In the rows, 128 means zero.
Which row each row swaps with, under one turn or mirror
The rows were stretched afterwards, more along some directions than others.
K6: [143 116 124 135 139  91 160 123 154 135 117 114 132 131 131 125 134 126
 110 133]
K174: [105 131 143 137 110 124 138 144 124 124 121 129 118 130  87 134 122 156
 107 170]
K293: [106  92 162 120 122  97 157 115 130 134 128 131 146 124 107 148 159 133
 127 155]
K787: [139 111 127 134 147  86 169 123 148 130 116 113 124 133 134 128 135 133
 104 150]
K165: [133 124 135 135 129  89 159 116 154 139 118 107 112 125 125 129 132 129
 112 140]
K983: [133 108 118 134 142  92 167 110 162 133 118 106 122 126 134 124 127 140
 103 155]
K664: [111  92 150 126 132 115 146 127 129 134 135 140 144 126 115 143 142 132
 132 152]
K409: [121 132 140 133 131 117 138 148 111 129 125 133 129 127 121 120 104 133
  97 150]
K446: [110  86 127 116 111  96 160 107 177 110 108 101 138 124 126 139 151 143
  85 154]
K609: [116 134 147 145 118 132 137 143 112 118 134 138 124 123 110 127 110 135
 109 156]
K61: [105 102 143 110 134 121 149 116 126 124 126 120 150 131 115 139 145 147
 133 162]
K52: [124 138 139 125 124 107 136 136 125 121 115 112 134 123 111 120 124 146
 110 141]
K699: [107 117 159 139 108 124 145 138 128 129 123 135 112 130  95 139 110 138
 102 168]
K687: [122 146 153 145 115 110 149 136 109 120 129 128 129 117 102 130 123 137
 110 152]
K874: [109 137 144 122 115 131 124 147 120 124 123 125 129 124 114 128 116 141
 107 152]
K9: [102  88 126 123 111 110 170  98 180  94 115  94 144 125 113 140 163 166
  97 167]
K58: [135 114 118 143 137  96 164 114 165 126 125 112 126 126 124 125 145 144
 109 138]
K799: [103  88 127 116 119 112 167  99 177  99 105  99 132 135 111 142 141 164
  94 180]
K965: [ 99  88 144 108 103 100 163 101 175 105 106  96 140 130 111 148 159 151
 100 167]
K999: [134 126 116 129 135 102 161 106 163 112 116  96 127 126 126 126 147 150
 119 146]
K37: [116 119 134 151 138 109 148 145 131 118 132 140 128 123 108 118 122 146
  96 157]
K706: [117 128 137 148 117 107 143 138 129 118 133 130 118 113  99 130 116 144
  92 163]
K93: [110  87 130 105 118  99 155 114 176 105 103 111 154 134 139 132 152 149
  95 159]
K497: [110 101 128 104 140 118 145 125 140 121 131 125 150 132 117 136 143 148
 121 156]
K354: [117 137 127 125 129 124 141 147 120 121 130 117 133 117 123 115 108 141
  92 154]
K384: [114 105 145 118 117 107 142 116 131 138 121 128 122 131 101 156 141 132
 137 159]
K597: [111 110 142 117 120 121 141 117 124 116 129 132 139 126 121 138 147 135
 134 157]
K96: [115 110 146 114 115 111 153 114 130 120 117 126 140 127 100 149 158 142
 134 165]
K858: [101  96 141 114 119 111 148 118 135 132 128 127 137 139  96 146 155 150
 126 169]
K987: [124 133 137 143 117 128 126 155 114 120 128 138 123 114 107 130 104 128
 107 147]
K505: [105 142 147 132 108 117 147 128 119 123 132 107 128 121 106 121 122 141
 108 142]
K99: [ 93  86 137 120 116 108 171  90 177  99 112  92 134 128 122 139 153 162
  98 175]
K361: [109 101 136 118 126 108 165 114 128 111 126 120 164 126 120 137 162 141
 114 167]
K160: [114 115 146  98 123 101 155 100 122 130 109 101 146 127 126 147 156 136
 127 147]
K657: [137 116 111 132 139 107 157 119 157 125 113 109 122 127 138 125 127 138
 109 148]
K375: [103  86 115 121 117 120 152 105 182  94 116 104 134 131 117 135 142 160
  95 171]
K520: [106 134 147 132  94 123 133 134 125 114 115 123 110 124  94 134 115 145
 107 170]
K365: [107  94 169 108 103 101 137 124 129 146 113 135 131 136 108 156 159 121
 131 158]
K640: [129 122 119 133 141 117 151 114 150 128 122  99 110 127 125 129 122 136
 115 146]
K649: [110  96 153 128 131 105 158 114 138 141 137 130 133 128 110 148 140 138
 132 161]
K623: [ 90  87 142 126 103 109 159 100 176 105 113 107 143 129 109 138 160 152
 103 171]
K613: [136 116 125 130 131  96 153 125 152 142 114 112 123 129 133 135 134 123
 107 129]
K203: [116 143 156 140 108 121 128 141 121 123 121 131 111 129  91 142 123 142
 122 162]
K893: [107 101 150 109 129  99 158 117 133 136 126 115 147 130 113 143 152 141
 134 137]
K515: [124 125 134 145 135 121 141 148 123 114 140 129 130 113 121 119 106 139
  96 145]
K46: [ 96  94 129 114 112 115 157 101 180  91 116  92 140 134 115 131 161 169
 109 170]
K431: [118 107 140 101 135 117 133 132 127 137 126 126 143 137 120 140 145 134
 132 146]
K812: [117 112 145 119 124 123 148 116 123 124 130 131 153 124 123 141 150 129
 138 141]

K375 is swapped with K657
K609 is swapped with K664
K203 is swapped with K365

Which row each row swaps with, under one turn or mirror
The rows were stretched afterwards, more along some directions than others.
K428: [114 120 116 111 132 118 141 156 139 136 105 111 103 124 136 148 112 156]
K154: [100 162 129 134 126 165 115 133 177 132 124 134 135 142 145 135  96 118]
K794: [126 142 158 146 128 105 109 149 151 108 130 102 135 130 135 137 127 120]
K693: [125 131 135 161 138 129 170 160 134 109 114 121 155 132 119 131 142 140]
K517: [122 117 112 133 100 115 139 133 139 128 132 125 139  93 139 153 110 128]
K177: [108 166 136 135 127 159 112 131 171 130 135 135 136 138 135 154  98 117]
K883: [107 115 131 165 145 138 173 161 159 115 120 121 132 129 122 115 128 133]
K140: [145  91 127 171 147 136 138 133 173 120 139 123 128 109 159 115  95 120]
K2: [123 108 135 120 134 129 141 156 139 135 108 116  94 121 139 145 114 153]
K857: [108 164 122 130 126 160 118 122 169 136 135 133 138 125 134 153  95 128]
K973: [130 150 134 142 129 107 150 161 164 114 151 146 106 120 116 147 125 128]
K579: [117 116 137 166 145 136 180 174 148 119 106 119 141 132 122 122 131 127]
K487: [106 168 125 130 120 165 109 121 173 129 126 138 131 136 132 146 106 128]
K144: [133  82 141 170 159 141 143 146 169 122 137 113 124 104 162 117  96 119]
K770: [114 119 122 112 139 123 145 159 143 140 100 111 102 130 134 151 115 151]
K84: [140  91 127 172 144 143 156 144 174 120 133 117 126 107 153 113 104 118]
K856: [114 116 125 118 139 131 137 151 141 136 116 111  93 115 136 161 112 159]
K752: [125 140 169 145 132 115 105 139 149 122 138 115 132 130 124 141 128 117]
K153: [139 142 138 160 140 118 163 156 142 111 135 132 108 122 123 152 124 128]
K164: [112 120 120 121 140 129 139 153 151 132 113 116  87 120 134 154 113 152]
K277: [124 137 168 149 135 111 110 150 139 120 129 100 139 129 128 142 135 125]
K155: [105 173 128 124 113 153 115 137 178 130 126 134 135 145 137 149 101 126]
K580: [122 125 103 148 130 116 155 128 141 108 125 137 122  90 147 150 102 125]
K257: [125 130 176 164 129 141 143 143 168 124 133 129 117 103 140 113  99 122]
K957: [130 139 154 142 130 106 115 135 151 118 138 111 124 127 120 140 127 122]
K831: [121 136 160 145 133 107 113 149 150 114 127 103 137 131 130 141 123 109]
K988: [118 125 155 159 152 139 156 138 161 139 132 127 122 111 147  96  87 119]
K550: [134 140 130 149 127 113 156 147 154 126 148 149 107 119 116 143 127 125]
K796: [120 121 119 113 146 118 138 154 150 132 112 117  98 124 142 148 108 158]
K595: [134  85 141 169 158 139 143 139 172 118 132 116 117 104 163 109  91 115]
K393: [113 121 151 168 154 125 171 165 139 112 101 109 128 118 119 122 136 136]
K452: [120 129 139 151 132 138 168 170 139 117 111 111 153 141 115 137 143 140]
K163: [134 143 160 148 122 107 110 139 163 116 142 118 136 131 123 131 129 122]
K750: [100 170 124 128 119 164 119 128 184 135 125 132 127 128 130 140 101 132]
K826: [140  85 130 167 148 138 157 152 177 125 141 123 117 105 150 118  93 112]
K462: [117 122 113 139 108 111 156 137 132 126 122 124 138  91 133 155 112 127]
K149: [131 126 162 160 143 130 155 141 153 127 131 135 131 122 142 109  91 115]
K898: [116 114 112 135 117 111 151 130 131 110 123 126 116 101 147 149 111 135]
K259: [133 144 126 149 137 115 157 141 146 123 148 135 101 117 123 139 121 135]
K842: [136 110 110 137 119 105 155 126 129 117 126 136 122  93 141 149 108 130]
K317: [125 118 154 155 148 126 152 136 159 139 130 140 119  96 140 102  92 116]
K737: [137  91 138 175 149 141 141 142 180 123 136 112 116 101 160 118  96 126]

K177 is swapped with K752
K517 is swapped with K452
K164 is swapped with K595
K257 is swapped with K973

